(137): [  3  45 -28   9   2  24   2  12 -19 -45]
(115): [-28   9 -16  -6  -5   9  58   2  12  18]
(71): [-17  -1  23  -1  12  22  22 -16  19  13]
(126): [-16  21   2 -28   9 -16  -6  -4 -16  40]
(70): [  0   1 -14 -43 -19  -6   3 -10  -6   3]
(8): [-16  21   2 -28   9 -16  -6  -5   9  57]
rev: [ 12   2  58   9  -5  -6 -16]
(115)
rev: [ 57   9  -5  -6 -16   9 -28]
(8)

(62): [ -7 -28   1  -8 -16]
(169): [  2 -34 -28 -16 -30]
(160): [-19 -40   4 -23 -53]
(112): [-26 -14 -29  23 -45]
(188): [ 9 21 -5 10 22]
(83): [-50  -9  36  10   4]
(15): [  5 -49  -9   3  21]
(23): [-22 -29  23 -14 -37]
(179): [ 23  34 -14  22  53]
rev: [ -9 -49]
(15)
rev: [-28  -7]
(62)
rev: [-14  23 -29]
(23)
rev: [21  3]
(15)

(113): [ 61 -17  13  30  21]
(53): [ 44 -31 -37   4  23]
(55): [ 44 -31   4  23 -37]
rev: [  4 -37 -31  44]
(53)
rev: [21 30 13]
(113)
rev: [ 23   4 -37 -31]
(53)
rev: [  4 -37]
(53)
[ 44 -31   4  23 -37]
(55)

(90): [  8   3 -25 -11 -11 -29  21  22 -26]
(29): [ 14 -10  26 -50   4  -2  49  16   5]
(98): [-26 -30  13 -10   8   4 -25   6   6]
(67): [ -4 -15   8   0  -9  23  -1   3  -9]
rev: [-25   4   8]
(98)
rev: [-10  13]
(98)

(104): [ 13 -16  16 -25  20  15  14   3   8]
(32): [-12 -11  20  17  -4  43  16  19  16]
(64): [ 55  -5  14 -35   5 -16  21   8 -20]
(122): [-11 -12  20  20  -5  11  -8   0  12]
(74): [-15  10  30  -3  48   3  12  28  11]
(130): [-30 -15  10  30  -2  48   3  12  28]
[-15  10  30  -3  48   3  12  28  11]
(74)
rev: [ 20 -11 -12]
(32)
rev: [ 28  12   3  48  -2  30  10 -15]
(130)
rev: [ 3 48 -2]
(130)
rev: [43 -4 17]
(32)

(121): [ 22 -32 -15 -16   5 -19  -8 -19 -16 -26]
(161): [-11 -14  10  10  18  39  24  49  22  30]
(3): [ 17 -37 -25 -14  15  11 -25  18 -27 -28]
(165): [ 33  23 -12  38 -28   5  -1  34 -11  -9]
(10): [ -9 -36 -26 -13  13  39 -21  58 -23 -13]
(103): [ 23 -28 -12   5  33  38 -17 -13 -23  58]
(140): [-24 -38 -28 -30 -12   5  -9  25 -22 -23]
(40): [ 27 -33 -21   3  38  45 -32  51 -24 -15]
[ -9 -36 -26 -13  13  39 -21  58 -23 -13]
(10)
rev: [-19  -8 -19   5 -16 -15 -32  22]
(121)
rev: [  5 -28]
(165)
rev: [ 38  33   5 -12 -28  23]
(103)
rev: [ 39  18  10  10 -14 -11]
(161)
rev: [-24  51 -32  45  38]
(40)

(65): [-14 -13  59   2 -16   1  -1]
(49): [ 59   2 -13   1   2 -16  -1]
(44): [-6  9  0  4  0 -3  8]
(5): [  6  -6   3  -2   8  -2 -11]
rev: [-3  0  4  0]
(44)
rev: [ -1   1 -16   2]
(65)
rev: [  1 -16   2  59]
(65)

(171): [  5  -5 -15  14   8  -7  35  14  13 -16   3   6 -16   6 -13  -1 -16  13
   2   1  -9   2  -2 -20   5   4 -20 -30  17 -33  -9  -2  12  -1   1   7
  10  17  11  33 -12 -15   6 -30 -19  -4 -32 -10   8  15 -32]
(36): [ -2   9   5 -22  -6 -26 -22   6 -13  20  -5 -16   8 -21  18  14   0 -18
  45   5  21 -11  23   8   5   5   4 -10 -11  -4  -5 -27   2  -1  -8  -4
 -26   4  12 -18  12 -16  -2   8  24 -21  36  11  -2 -12  -8]
(69): [-13   9  -6  -7  30  -2   8  25  16 -23  21  16   4  20 -20  -3 -15   1
  -4   7  -5   4   2 -14 -12  -6  -3 -23  14 -33 -11  11  16  16 -10  11
  14   1  17  19  15 -14 -11 -13  -2 -11  -3   2  -8   0 -55]
(152): [ -9  -8  -6  12  -2   0  -8  -4 -17   4 -26 -16   3  -6  26  15  29 -17
 -12 -36  -5 -15  -8  13  -4 -26  18  -9  19 -26   7  10 -17  -4 -10  -8
   2  34  14  -7   6 -11  22   1   6  -3  -1  19   0  35 -26]
(207): [ -8  20  12 -28  12 -13 -33   4 -26   6   1  -6  13   5   5  10   6 -29
  23  -9   6  -9  10  17  -7 -16  28   7   8  14 -11   6  -8   5 -14   9
  -3  21  20 -17  18  -9 -11  26  26 -20  33   4  -7   2 -19]
(186): [ -7  25   8 -14  24  -2 -18   8 -14 -15   3  19   9  26 -11   5  -5 -21
   0  -7  -8  -7   7   8 -16 -19  29   1  24  -2 -16  21  -4   7 -12  13
  23  29  19   5  16  -6 -12  17  10 -22  12  -3  -4  10 -42]
(148): [-33 -20 -11  -5  20  -2   4  20  11  -5  32 -32   5   1  -3  -4  27  -6
 -11 -19   3  17 -27  -2   3 -24 -23  -7   3  -8  10  21   2  20  -4  23
 -10  -8  32  -3  11  -5  -3  -5   3  21 -11  17  -9  15 -19]
(30): [ 24  -3  -9   5 -15 -16  30   3   4   2 -12   4 -26 -12  -9  -7 -24  15
  34  16   0  -7  20 -20  15  27  -5 -26  -2 -16 -10 -28  16 -12   7  -9
   3   4  -7  24 -20 -15   9 -25 -11 -15 -14 -19   5 -12   0]
(192): [-17 -23 -11   0  -8  -5  15   2   7   5  12 -14 -27   5 -19  15  -7 -24
  10 -16   1  11  -2  -9  15 -10  17   4  -8  22  10  19   2  12  22  26
  35 -10  27  12  -2   5   3   7  -5   5 -26  -7 -12 -10  15]
(38): [ -8 -17 -11  31  -7  24  10  -3  33  -7  -9  20   4  -2   7  -7  11  16
 -42   2  -2   1  -2  -9  -9   5  -9  -9 -13 -39  21   1   5   4  10 -22
  11 -32 -22   5   8  10  16 -17 -16  12 -14  20  -3  -7  -3]
(96): [  5  29  12 -23  28  -7  -8   9 -19 -17  17  10   8  25 -20  10 -28  -6
  10   4 -10   2  -3   5  -8 -10   7   5  28  19 -27  16  -1   2 -16  22
   5  33  16   9   0  -6 -23  11   5 -12   6 -20   4  14 -27]
(42): [-15 -14  19   8   3   8  25  -7 -18  24  -2 -14   9   5  -2   9 -34  21
  -9  21 -12 -16   9   3 -17  17  26   4   3  -5 -10 -12   6 -12 -18 -36
  -6  -7 -43 -14   2   0  -5   0   8 -10  29  -8  -8 -17   0]
rev: [ 19   3 -15 -14   8 -18  -2  24 -14   8  25  -7]
(186)
rev: [ 15 -24  -7]
(30)
rev: [35  0]
(152)
rev: [-32  15]
(171)
rev: [-32  -4 -19 -30   6 -15 -12  33  11]
(171)
rev: [ -8 -15  -5 -36 -12 -17]
(152)

(84): [ 11  -9 -37   2 -53  10]
(56): [  7   6 -31  -1 -45   9]
(94): [ -7  -1 -31  -1 -45   9]
(73): [ 10  -9 -37   2 -53  10]
(144): [  4   3 -21  -1 -27   8]
(93): [ 0  6 -5  6 -4 -3]
(155): [ -1 -21   4   3 -27  -3]
[ -1 -21   4   3 -27  -3]
(155)
rev: [-27  -1 -21   3   4]
(144)

(157): [  1   1   4  -3   7 -23  42]
(191): [  2   1 -38   8  -2 -59  17]
(111): [  1   1   4  -3   7 -23  55]
(87): [-1 -5 -5 -6 -4 13 60]
(24): [ -1   0 -33   1 -18 -19  26]
(37): [  9   2 -37  -2  -9 -41  17]
(27): [ 4  4 -2 -1  0 10 53]
(131): [  4  -3  -2   3   4   3 -31]
(20): [ -7   1   7   5  -6   7 -35]
(173): [-18   4 -16  -6  -9  28  54]
rev: [-2  4  4]
(27)
rev: [-2  4]
(27)
[  4  -3  -2   3   4   3 -31]
(131)
rev: [-1 -2]
(27)
rev: [7 1]
(20)
rev: [-31   3   4]
(131)
[  1   1   4  -3   7 -23  42]
(157)

(123): [-12  -4  11  -2  -6 -22  -7  19 -24   4  -6 -15 -11]
(18): [ 14  15 -28 -10  19  20  -9  -6   6  -6  13  18  19]
(92): [ 28  -2  -8  -4  -9 -19 -22 -22  28  21  14   7 -16]
(142): [-26  13 -14  -3  10  -1 -23  53  26 -32 -24 -10  -6]
(4): [ 27 -15  12  17 -26  18 -23  13 -14 -29  -2   8  -7]
(108): [ 41   7   7  26 -20  34  26  18 -14  -2 -29  33 -12]
rev: [ -2 -29 -14]
(4)
rev: [ 13 -23]
(4)
rev: [ 6 -6 -9 20 19]
(18)
rev: [ 18 -26  17  12]
(4)
rev: [ 28 -22 -22 -19  -9]
(92)
rev: [ 13 -23  18]
(4)

